One vector is turned by the same rotation once a step. Each row is the vector after some number of steps, and that number follows the row.
The counts run from 0 to 339.
[-11.0 -14.3 -15.2  10.4   2.3   5.7  17.3  27.2 -13.2  -4.2 -13.8 -11.4
   6.8  -6.8  -5.0  41.8   7.3 -13.9 -39.6 -19.1  -1.4  -4.8   1.3 -15.4
  27.4  39.7  -2.3  22.4 -33.8  22.3  14.8   2.8  21.6 -15.3  -0.5   8.8
  -6.4 -10.9   4.1  -5.1   4.2  50.8   1.4  -4.3  16.6   7.8  45.7  -3.4
   0.1  -4.7  14.4  -6.2   0.6  17.0  12.1  16.0  31.8]	177
[  3.2 -31.7   6.2  30.8   2.9   4.8  -8.3  -7.6 -14.3 -14.1  29.7   8.0
 -42.2  30.4 -26.0  -0.6  25.1 -30.9  24.7  -0.1  16.5   5.3   1.5  -6.5
  16.1   0.9 -28.0  -9.9  -3.9  10.3   8.7  16.5 -28.7  -3.7 -22.7 -19.7
  15.6 -12.8  -6.9  -2.3 -11.8  -9.8 -12.6  15.8  46.4 -42.1  31.1  22.4
  13.1 -16.5 -11.6  11.6 -12.2   0.4  33.9   1.0 -10.4]	99
[ -0.7 -21.1  11.7 -23.3  28.3  13.7 -12.2  29.5 -21.7 -26.4  -5.0 -12.6
   3.7   3.6 -27.6 -31.2  -6.4   4.6   7.5 -10.1  -0.2  24.4  -5.9   3.1
  24.1  -6.6 -11.1 -25.0  -9.8  32.3  -3.8 -16.5 -25.0  -9.9 -46.5  10.0
   1.7  -2.2   6.2   7.8  19.8  -4.6 -17.8 -38.0 -12.8 -40.3   7.6  -8.7
 -10.9  13.5   4.5  30.5   8.1   5.4   3.0   5.1  -5.8]	58
[ -0.9  17.3 -34.4 -21.4  13.3  17.5   9.0  11.8   0.9  17.3  18.4  -3.1
  10.0 -34.5   4.6   3.1  12.7 -11.3 -40.7 -17.0  19.4 -16.3 -29.4   9.1
 -13.3  15.1  -5.2   6.7  10.4  26.4  34.3  29.5   5.7 -24.8  -5.2  -9.7
  -3.7 -16.1   5.2  -1.3  -4.8  38.5   0.3  33.6  15.3   9.9   5.5   9.9
  -9.7  -6.8  17.5   6.4  12.0   2.9  18.7  -9.9  15.9]	197
[-26.8  13.7  23.1 -18.1 -11.1  22.6 -11.8  23.2  -1.4  36.1 -10.8   2.5
  15.9 -21.6  14.2  43.9   0.3  19.0 -20.6  24.5   6.8  10.4 -38.0   9.9
 -31.2  16.4 -10.2   2.1  -4.4 -22.7   4.3  28.8  19.6 -21.9  21.5   1.3
   6.9 -12.3   8.0 -11.8  -4.8  50.6   7.8  -6.0  -4.2  24.6 -23.5   0.5
 -17.6  13.7  -8.2  -5.7  10.8  -3.2  -2.2 -21.2   7.7]	35
[ 16.9  15.4  11.0 -22.1  26.3  14.7  35.9   0.6   4.5  -0.1  34.3 -14.4
   8.7 -19.3  24.6 -31.2   3.8  10.2  -7.0 -16.8  29.6 -23.4 -24.7  17.6
  14.0 -13.3  13.4  -4.1  14.9  17.9  17.9 -10.2   5.8 -22.6 -13.7   1.7
   6.7   1.9  20.3  -2.0   5.5  -3.2   7.0 -16.7 -45.6 -27.0 -25.4  -6.6
  -8.5  16.9  10.2  20.1 -19.4  -9.5  -5.0  -1.9  -2.7]	130
[ -5.3  14.9  36.6 -33.5  10.3  22.4  23.9  -1.6 -11.7  -5.9  17.3 -12.0
  23.9   6.9  12.8 -29.4  -0.3   7.5  40.4   6.8  29.8  -5.9 -18.8 -24.4
   9.9 -29.1  15.0 -16.3  16.4 -19.1 -35.5   9.1  32.1 -18.2 -10.2   8.3
   1.2  -3.0 -11.8  -8.3  18.8  -6.6   7.7 -23.6 -35.3   4.7 -23.0   4.9
   8.7  20.4 -26.0   4.6 -16.0 -12.9  12.8   5.2 -17.7]	43
[-19.7   4.6   1.4  -2.8  10.2  50.1   2.4   5.1 -19.9 -37.2  10.3   6.4
  37.2   3.2   6.0  -5.2   2.5 -25.4  -0.2 -26.0  11.1 -24.2 -25.4 -10.9
  43.0 -20.3  -9.1 -26.4   1.7 -19.8  -5.3   1.8   1.6 -38.2 -22.9   6.0
 -12.7   1.0  -9.5 -16.6  28.5   2.6  11.6  -1.5   0.7  -1.4  14.4   6.8
  -7.3  -6.3 -41.0  19.2 -39.3 -20.4  -0.2  -0.4  -8.3]	293
[ 19.0 -26.4   7.5 -14.3   2.3  29.1 -21.5  25.6  11.9 -32.8  15.5  21.0
 -35.6   5.6 -30.6  -0.5 -14.8 -28.5 -24.1   1.1 -39.9  18.5   3.6  21.8
   9.5  15.7   5.6  -2.6 -33.1  10.8  27.1   6.3   4.4  -9.3 -14.3   4.7
 -23.0  -0.6  40.0 -28.5  -8.7   6.7  -8.5  -9.3   7.0 -22.0  17.8 -13.5
 -31.4  10.6 -14.6   9.7  14.8   1.1 -29.8 -10.8  -5.0]	124
[-16.4 -12.1 -28.9  -1.0 -22.4 -11.8  -7.3  21.2 -35.6   7.7 -38.2   8.7
  -3.2  -4.2 -17.2 -15.9   7.1  -3.1 -15.4 -15.3  -2.8 -22.9  -1.8   2.6
  22.8  24.6 -21.9 -21.5 -55.5   7.1  -6.1   1.0  12.2 -37.6   2.8  25.9
  -7.9  28.1 -11.6   2.6  18.5  16.9  -0.6  16.4  38.2  13.1  16.1  11.6
 -21.1 -12.6  12.3   3.3 -22.9  25.0 -11.7   7.8  -1.1]	20
[ 10.2   8.4 -38.1  -8.0  -3.2  12.0 -22.0   7.6 -36.6  -2.0  -3.9  14.8
  -2.8  -4.1 -41.2  12.9  -4.4  12.5 -14.6  15.2   8.7  18.0  -4.5 -14.8
   6.3  13.3  -9.1 -10.7   3.5  24.1 -13.5  37.3  12.8 -11.0 -25.2 -26.1
  -5.1  14.6  -2.6  37.2 -45.1  12.8   0.8  18.4  -8.7  18.7  16.3  34.6
 -17.7  -4.9  26.4  10.7  23.9  -9.5  -5.5 -14.7   3.2]	73
[ -2.9  31.2 -22.2  -7.5   1.8 -14.2   7.1  -6.5   7.2  10.7 -24.9 -18.2
  20.2 -15.5   5.8 -18.4 -20.8  23.7   7.0  -2.0  21.6  21.3   8.2   0.7
   1.4 -10.3  10.6   3.5   0.0  24.2 -13.7 -15.3   9.0  -8.5  -2.6  26.6
  -6.9  44.9  -1.9  25.3 -43.7  10.8   0.0 -18.6 -32.2  35.5 -21.6   9.1
 -18.9   3.3  15.8  -5.6  45.8   1.6  10.5   9.2 -15.9]	163
[-13.3  13.6 -33.9 -19.4  26.9 -14.6 -25.8  10.5   4.3  14.5  -0.6  -0.9
   8.2   0.4  29.2  -4.7 -23.4  21.9  17.1 -10.9 -23.0   3.5  23.7  14.7
 -25.6  16.7 -17.1 -17.6   0.9 -22.2  13.2  17.7   0.3   9.0 -19.7  32.4
   7.4 -13.3  18.4   2.8  50.5  10.0  10.7   4.8  32.4  -5.4  -9.7 -21.1
 -18.1   1.5   7.2   6.0  10.1  -6.3 -37.2  -1.4 -17.6]	108
[ -3.2  39.6  -4.1  -9.4   3.3 -22.7  -3.0  -0.9  -2.1  42.8   2.6  -1.9
  19.6 -12.2  23.9 -10.9 -15.2  27.7   7.6   9.1  -3.3 -17.6  -6.0  25.6
 -30.7 -15.0 -26.3 -42.6  14.7 -25.8   2.4 -13.2  -4.5 -20.6  -2.9  23.9
  20.9   6.3   8.9 -15.7  19.0   5.5  15.4  -6.2   7.1 -17.1 -43.7  -9.0
 -15.4   5.1   5.2  -3.0  -3.7 -24.4 -22.8 -27.5 -18.1]	291
[ -2.8   7.6 -20.6   2.8 -20.9  -5.8 -10.2  -3.3  -7.0  12.9 -27.6  13.8
 -11.1 -19.6 -39.7  -6.1 -20.0  23.4  -6.8  15.0  -7.7  25.2  11.4   3.4
 -19.6   3.2  -2.9   9.0  -6.8  19.8 -12.6  -2.5  23.3  -8.6   3.9  13.0
 -21.7  27.1  21.3  29.5 -35.4   5.0 -12.4 -18.8 -34.6  18.0   1.0   9.4
  -5.9   3.6   4.8 -11.5  51.7   5.9  -6.7 -22.0  11.4]	72
[ -8.5 -16.1  15.2  27.4  -5.2  19.6 -23.0  12.2   8.1 -21.9 -30.7  12.8
   4.2   7.5  -1.0   5.8 -13.7   6.4   6.4  -7.2 -29.3  27.6  12.7 -19.0
  -0.4 -22.1 -29.2 -36.1   7.7 -18.9  -1.1 -33.3 -40.7   6.5 -12.8 -17.7
  -5.1  15.6  -6.3   5.7  21.8 -43.9   2.2 -27.1  -5.4 -15.8   3.6 -16.1
   1.3  -7.2 -19.8  23.6   0.2  13.1  -7.8 -21.7  12.2]	240
[-25.5  -0.5  -1.4  15.6  12.4 -16.8 -24.4  42.2  34.8  26.9  -1.6   5.6
  17.8   0.8   5.9   3.4  -7.4  11.5   2.4  20.6 -25.6   1.7  -6.0 -14.3
 -24.0   6.2  16.7  -8.7  -2.0 -15.6   8.0 -18.6 -20.8   8.1 -18.2  -8.1
  12.4  48.9  28.3  23.4 -20.0 -32.4 -20.7  -9.5 -14.5 -22.1  -3.1  -3.0
  24.1 -29.3   2.7  12.5   7.0 -21.2  -6.0  -9.9  -9.4]	75
[ 11.3   8.9 -29.5  22.7  14.2  23.5  -7.0   5.8  -6.9   8.8  16.7  12.2
  27.2   2.7  17.8  -0.7  -3.5  12.2  -9.5   1.4   0.7 -21.0  -6.7 -24.1
  12.8   9.5  12.5   2.8  17.8  12.8  -4.8   8.2  -3.6  19.4 -15.4 -23.3
  14.6  56.3  -2.4  28.5 -16.5  -3.4  13.6  35.4  13.0   7.0   8.4  16.9
  11.1 -39.4  23.4   3.5 -52.8 -32.7 -12.1   7.8 -29.5]	3
[-16.9   8.4 -18.2  -7.7   5.6 -18.9 -26.7   1.3 -31.1  30.7 -12.1  -7.2
   2.9   2.0  -9.3 -37.5  -4.8   2.0  29.4   1.4   6.8 -11.7   9.7  11.2
   7.4  16.4 -26.6 -42.1 -32.7   0.7   1.2  13.6 -13.5 -22.0 -21.4  24.9
  23.5  14.1  -6.8  -2.2  19.8   3.4  -8.7  17.3  34.6  -9.0 -13.0   4.6
 -28.1  -2.3  16.4  15.1   9.0  -5.6 -11.9  19.0 -36.8]	21
[ -1.0  -2.2 -22.3 -17.9   2.7  15.1  12.7  -1.4   4.7 -49.1   1.7   4.2
  11.8  22.8   8.1  26.6 -16.9   3.9 -16.3 -13.9 -13.8  -7.1  10.6 -28.0
   5.7 -13.3  16.8  15.0  34.6   3.4  -1.2  10.9  28.4  13.9  -2.4  -8.5
 -16.8 -20.5  14.0  11.8  11.3   7.7  23.1   2.0 -27.7  22.4  38.0 -14.0
  26.6  -9.3  -5.7   2.5  -0.1   6.2  -7.4 -13.8  35.8]	247
[ -1.3 -30.3 -12.7  28.2 -14.1 -13.4 -14.7  -5.4 -17.1  -0.4   3.4  25.1
 -32.4  40.5 -14.7 -33.2   3.6 -18.6  27.3   6.8  -0.7 -40.6  28.6   9.2
  -2.8  -3.5 -13.7 -11.1  -3.5 -15.5 -12.9  -4.4   0.7  -7.7 -24.0  -1.1
   2.4   4.6  -7.8   0.6  14.7 -26.6  -1.7  19.0  36.9 -14.6  21.4  36.2
  31.6 -20.6  -3.7   0.0 -21.8  -7.3  -9.7  -9.1 -27.0]	277
[  1.0  21.4 -18.0   3.8   6.0  -8.3   9.9   0.8  29.0  26.0  -6.1 -22.9
  30.3 -17.5  27.3 -12.1 -32.8  25.8   1.3  -3.7   5.2  -6.3  -4.5   0.9
  -5.7   1.2  25.6  20.7  -0.9   3.1   1.1 -36.4  14.1   2.3  15.8  15.8
   8.9  67.4  22.0  27.0 -25.0 -10.8  -7.3 -16.6 -43.5  17.4 -17.4  -0.1
   7.6 -14.4  10.5 -17.1  -5.0  -1.5  -4.2   7.8 -16.5]	254
[  0.8  -2.8   6.9  11.5 -34.8   4.6   5.8 -29.1 -21.8   4.8  14.3  33.3
 -40.8   9.6 -35.0 -17.7  17.4  -9.2  18.3  21.6   6.8 -24.1  -7.2   6.5
 -13.5 -33.7 -22.3   1.5  14.1 -13.2  -4.4  14.9  22.5 -28.0  16.5 -17.6
 -24.2 -11.4   5.7  -9.1 -22.8 -16.0   0.1  12.0   7.7  20.3 -11.0  29.3
  21.6   5.5 -22.7  -5.6   0.1  11.3   9.2 -19.6 -16.1]	27
[  3.0 -13.4  17.4 -25.0   6.6 -33.6  17.7  -9.1  14.0 -11.4  -3.0 -25.2
 -20.7  15.2  19.3 -19.5   3.0 -29.3   4.3 -10.1  13.5  13.5  30.7  -2.4
  29.3  -5.4  33.8  17.1 -37.3  11.2  -7.3 -10.7 -23.8  11.4  21.9  29.6
   1.1  -9.1 -33.5  -2.6   4.7 -18.0 -21.9 -10.0   2.8   8.1  -8.7  -5.5
 -24.2  29.8   0.6 -12.0  25.8  -0.5  10.0  49.5   1.2]	137
[ -8.0 -11.3  10.8  24.0 -20.5  40.6   0.0 -18.9   5.1 -14.4 -15.7  15.1
  -2.3  -7.1   6.2  44.4   5.2   6.7  13.2  -7.5  -4.5  24.2  -5.5   1.7
 -14.9 -12.1 -43.8  23.1  12.8  -8.5  14.3   9.3  -4.5  -0.6  34.8 -15.0
 -19.2 -26.8 -16.8  -9.8  -5.2  36.2  21.9  -1.2  38.6  25.2  -5.2  20.5
  10.0  -1.4 -29.1 -10.2 -20.7  23.1   1.4   1.9  26.4]	102
[ -6.9   9.8 -30.4  -9.9  11.4  -5.7  -6.9  25.1 -20.4  -2.4 -16.8   5.2
   7.1 -23.1  20.5 -28.3   9.8 -23.1 -36.0 -45.8   9.9 -39.6 -11.9   1.8
  31.7   9.8  -8.1 -19.7 -28.4  23.1   3.4  -5.7   1.2 -21.9  -2.6   4.9
   7.9  16.7 -25.1  -2.8  10.3   1.4   8.0  24.4  21.9  10.6  10.0  19.8
 -17.9 -16.9  13.4   1.0 -18.9  -9.4  14.4  17.2  -4.7]	111
[ -5.4 -10.1  30.3   2.4 -11.9  -8.6  -9.3  -3.1 -12.4   6.1  -2.2   8.9
   0.2  29.6  -5.3 -27.7 -13.6   6.6  41.9  22.0  -7.8 -19.2   8.5  -8.5
  -3.1 -12.0  -7.6 -42.5 -11.6 -51.8 -31.0 -12.5   8.4 -15.2 -27.8  27.3
  11.8   6.0  19.8 -23.1  41.9 -18.7  -3.2 -33.2 -10.6 -21.5 -27.5 -14.3
  -1.9   8.9 -25.0   3.3  -0.5  -2.7 -27.8  -2.1 -19.7]	42
[-21.8  16.0 -13.2 -20.3  17.8  19.9  11.6   2.1  16.7   8.2   8.1  13.4
  22.1 -19.2   8.8 -33.6 -27.6  27.0  23.9 -10.9  -4.3 -25.7 -14.4   9.0
 -17.5 -16.9 -20.0  -1.5   6.3 -15.0  14.1  27.2  47.1 -17.0 -16.1  21.8
  -2.5   3.9  34.1   7.9  23.9  17.6  -1.1  -7.7  -6.4   8.3  -8.2 -27.2
  17.0   1.6  -8.6  11.7  19.3  19.0 -30.3  -3.2 -11.0]	109
[ 33.1 -13.1 -23.7 -22.5   4.8 -17.2 -13.3 -14.9  -2.2  -8.9  23.0  14.3
 -30.3  18.4 -13.9 -13.2  -7.4 -25.4 -10.0   2.9 -22.6   3.5  38.3  18.1
   7.4  12.4  30.2   3.6 -27.3  16.9   8.4   5.6 -13.7   3.5  -0.5   5.8
  -9.8 -19.1   8.3 -24.8  -7.8  -0.9  -3.5  21.4  26.5   3.7  13.4   1.0
 -33.5  21.8   6.2 -14.6  -0.6 -13.1 -25.1   7.3 -17.0]	302
[-40.3 -15.0  36.9  -2.4 -12.8   5.1  -1.6  23.6  42.1  11.9   6.1   2.5
   3.6   4.4   6.4  26.0  -3.5 -26.8  14.5  23.8   1.7  31.9  -5.8  -9.9
 -30.2  -3.5  20.9  13.7 -20.6 -43.2   6.2  30.0  -3.7   0.6  17.6  -2.9
  -4.1 -10.4  10.2  -6.2  -9.8   7.9 -26.5  -5.0   5.4  15.9 -19.2  -0.6
   5.4   1.1 -35.2  -5.3   4.1 -21.4  12.8  13.3  -7.5]	121
[ -5.9 -16.1  21.2  -2.5 -22.0  28.0 -10.7  28.1 -22.1  30.1 -15.1   7.0
  16.7 -15.4 -15.1  25.4  25.7   8.9 -50.4  16.7  11.6 -18.9 -44.2  -3.2
  16.5  26.9  -9.7 -17.7  -7.0  -6.2  -5.1   3.3  -4.2 -29.3   6.7 -26.2
  -4.5   1.9  -2.7   4.3 -11.8  24.2   9.1  -4.8   3.8  -7.4 -17.8   6.3
 -21.2   4.5   1.7   5.6 -30.0 -19.0 -27.1 -19.3  13.0]	218
[ -1.0  -2.9  13.8  -5.2   7.2 -12.7 -14.0  -7.1 -11.2 -26.7 -12.9 -28.9
  14.0  22.7   4.0   0.7  -3.1   6.8  12.4   1.8 -10.7  22.1   9.1 -12.1
  10.4  -6.9 -19.5 -40.9  11.0 -10.5 -36.1  -6.8 -36.7  21.6 -22.2  -7.1
  16.2 -32.8 -35.3  -8.0  48.1 -24.8  11.3  -9.0  17.9 -16.1  -2.5  -7.8
  -6.5  13.0  -0.4  15.4  -1.1  10.8  -2.8   7.0  -3.1]	62
[-14.4  -0.5  15.3 -24.0   6.1  -5.3  -5.2  43.1   7.0  25.8  25.1  -4.1
 -14.5  -9.5 -24.8  -4.6  -2.4 -10.4 -16.2  11.6  -3.1  14.1 -27.3  13.5
  -8.5  15.2  12.8  -3.2 -28.3  -0.4  31.6  40.7  -5.4 -32.4 -24.1   4.6
   1.0  -5.1  35.0 -12.3  -8.1  37.2 -21.7 -10.5 -14.7 -25.2 -20.0  -2.2
 -17.2  22.2 -12.9   6.9  40.3 -18.9  -1.5  -9.6  -0.6]	125
[ 14.3  -1.1   7.6 -20.8  11.9 -19.6  -4.2 -16.6   0.6 -15.0  36.1  -2.8
  -7.2  39.6  15.8  -1.7  -3.8 -30.7  23.3   7.4 -11.5 -18.0  12.4 -12.7
  13.8  -0.7  24.8 -16.7   5.4 -22.9 -13.3  30.9 -14.4  15.0 -15.2  -4.5
  13.3 -27.3 -13.5 -22.0   5.7 -13.8  -3.5  19.1  13.6  -1.3  -1.1  -3.7
 -15.8   5.0 -32.2  -2.8 -14.9 -36.0  -1.6  21.3 -29.5]	298
[  2.6  16.6   9.0 -14.4   1.9  22.7   0.6 -21.6  33.1   4.4  10.1  -1.1
   2.9 -19.7  26.9  29.7 -11.8   9.7 -12.0  -9.4   2.4  32.4 -19.9  16.8
 -19.4 -12.9   4.0  24.0   7.4  -3.0   8.6  20.1 -12.5  11.7  31.5  -6.3
 -10.3  -9.3 -12.3  -7.7 -17.9  36.6  -2.0   1.5   3.2  39.4 -33.2  19.2
 -27.3  16.8 -35.0 -10.8   0.9 -21.6  -0.8   7.3   0.3]	122
[-21.6  15.7 -20.6 -22.0  18.4  31.3  16.1  10.7 -22.9  -8.5  -2.7  12.4
  26.3 -25.3   7.5 -18.0   8.2   6.9 -11.2 -28.7  30.1 -24.5 -41.6  -7.9
  16.1  -4.3 -18.1  -9.4  -7.3  12.8   5.4  22.4  36.4 -31.4 -16.7  -2.1
 -15.7  15.6  -1.6  14.5  10.4  21.3   3.8   6.4  -1.4  24.7   9.3   9.1
  17.4   2.6  -9.9  20.7 -11.0   0.9  15.0   2.1   3.8]	110
[-24.9  11.6  13.4 -10.1  -5.1 -40.6  -1.2  -1.0   1.7  10.9 -11.0 -24.8
   1.4  23.4   4.9  37.7 -15.9  11.6  18.2  14.7   3.8  29.3  22.6  -2.1
 -16.9  -1.9  -3.7 -23.2  14.1 -24.6 -13.9   2.4 -17.8   8.3 -12.9  11.6
  11.1 -37.2 -25.9 -11.4  15.5   7.5   7.6 -33.8   9.3  -7.4  -1.9 -11.1
 -14.4   9.0  -2.2   0.4  37.3   7.4  17.1  -5.9  -2.3]	245
[ 21.6  -1.1   1.9  -0.7 -15.8  -3.6  20.1  10.5 -18.9   2.0  -7.1 -14.3
  11.2  -7.2   9.6 -21.6  21.5 -11.5 -46.6 -21.7  11.1 -56.4 -35.9   6.0
  25.4   2.2   6.5 -12.7   2.6   8.0   5.1 -38.3   9.2 -32.5   7.5  -6.5
 -12.0   3.1   3.7  -7.4  -2.9  -6.2   9.9   9.4 -20.4  -3.7  -6.5  -6.9
   6.7  -5.0  15.9   1.5 -35.0  -3.4  -3.9 -30.7  26.0]	131
